Read these off the table that follows. Rows and columns are numbered from 1.
1) What is the top-right entry?
2) What is the entry at row 3, column 1?
3) What is the entry directly below the smallest entry?
4) What is the entry at row 1, column 1?
5) What is the entry directly above the centre entry?
6) What is the top entry of the column that holds the largest entry?
7) What is the bottom-right entry?
8) What is the entry just right of the smallest entry?
[[140 132 126 128 128 136 130]
 [128 122 119 132 121 104 114]
 [149 134 124 132 122 144 127]
 [135 121 141 128 130 107 113]
 [129 131 128 126 131 122 137]
 [128 127 128 125 130 129 126]
 [149 154 126 130 124 144 129]
 [130 123 125 128 128 133 124]
 [107 130 119 139 139 135 140]]
1) 130
2) 149
3) 144
4) 140
5) 128
6) 132
7) 140
8) 114

Read these off the array that follows.
1) Give the largest entry in the first row.
2) Give the 1st entry, reading row by row.
3) Give the entry directly below the smallest entry.
4) Give the bottom entry of the column that holds the smallest entry.
5) Give the fifth-last entry, reading row by row.
6) Give the 2nd entry on the diagonal from the top-right corner.
7) Give the second largest entry.
8) Give the second entry from the end, reading row by row.
128	99	129	109	141
128	145	125	113	143
128	105	129	105	145
127	125	128	116	135
128	147	125	105	149
128	117	128	104	146
128	114	127	107	145
126	144	126	151	108
127	100	129	137	117
127	129	128	146	110
127	132	127	145	114
127	109	128	139	117
1) 141
2) 128
3) 145
4) 109
5) 127
6) 113
7) 149
8) 139

[[121 130 134 130 128 118 129]
 [136 105 120 109 111 153 110]
 [128 136 118 123 133 123 135]
 [126 151 114 146 150 108 151]
 [125 126 127 127 127 131 127]
 [124 118 124 129 122 146 120]
 [132 130 110 130 133 133 133]]
The smallest entry in the first row: 118
What is the first entry on the diagonal from the top-right corner? 129
The 2nd entry on the diagonal from the top-right corner: 153
The entry just right of the centre entry: 150
What is the top entry of the column that holds the smallest entry? 130
What is the largest entry in the first row? 134
The bottom-right entry is 133
What is the entry directly below the largest entry? 123
The first entry of the smallest entry's row -> 136
The first entry, reading row by row is 121
What is the smallest entry in the last column? 110
The minimum -> 105
What is the entry directly below 108? 131
What is the entry just left of the centre entry? 114
The entry at the centre -> 146
What is the entry in the bottom-left corner? 132
What is the entry just right of the smallest entry? 120
What is the 3rd entry from the end, reading row by row? 133

B =
[[119 135 127 144 110]
 [127 141 134 138 135]
 [148 131 125 147 136]
 [134 132 115 132 115]
 [136 133 111 141 122]
 [117 136 121 133 129]
 [114 126 120 153 148]
 [134 131 112 139 129]
 [117 146 109 100 140]
 [135 136 151 131 130]
 [120 120 148 130 141]
 [121 131 115 148 122]]
The entry just right of 112 -> 139
The third entry in reading order: 127
The bottom-left entry is 121
Read off the fourth entry, reading row by row.
A: 144
The smallest entry in the first column: 114
Read off the smallest entry in the last column.
A: 110
The entry just right of the smallest entry: 140
Read off the second entry from the end, reading row by row.
A: 148
Read off the 1st entry in reading order.
A: 119
Read off the entry just left of 151.
A: 136
The largest entry in the first column -> 148
Read off the last entry, reading row by row.
A: 122
The first entry in the row that holds the smallest entry: 117
Read off the entry directly below 110.
A: 135
The entry just left of the smallest entry: 109
Read off the entry directly below 109.
A: 151
Read off the entry directly above the largest entry.
A: 133
The 3rd entry on the diagonal from the top-right corner: 125
The entry just left of 112 -> 131
Read off the entry just right of the largest entry.
A: 148
The 4th entry from the end, reading row by row -> 131
The smallest entry: 100
Read off the smallest entry in the last row.
A: 115

[[106 132 115 146]
 [123 133 123 108]
 [150 112 140 128]
 [107 113 150 115]
 [111 136 128 134]
 [115 116 107 128]
 [114 114 145 123]]
What is the entry in the bottom-right corner?
Answer: 123
The third entry from the end, reading row by row: 114
What is the entry in the top-right corner?
Answer: 146
The top entry of the column that holds the smallest entry: 106
The entry just left of 116 -> 115
What is the third entry on the main diagonal?
Answer: 140
The smallest entry in the last column is 108
What is the entry just right of 111?
Answer: 136
What is the entry directly below the smallest entry?
Answer: 123
What is the entry directly below 136?
Answer: 116
What is the largest entry in the first column?
Answer: 150
The entry directly above 134 -> 115
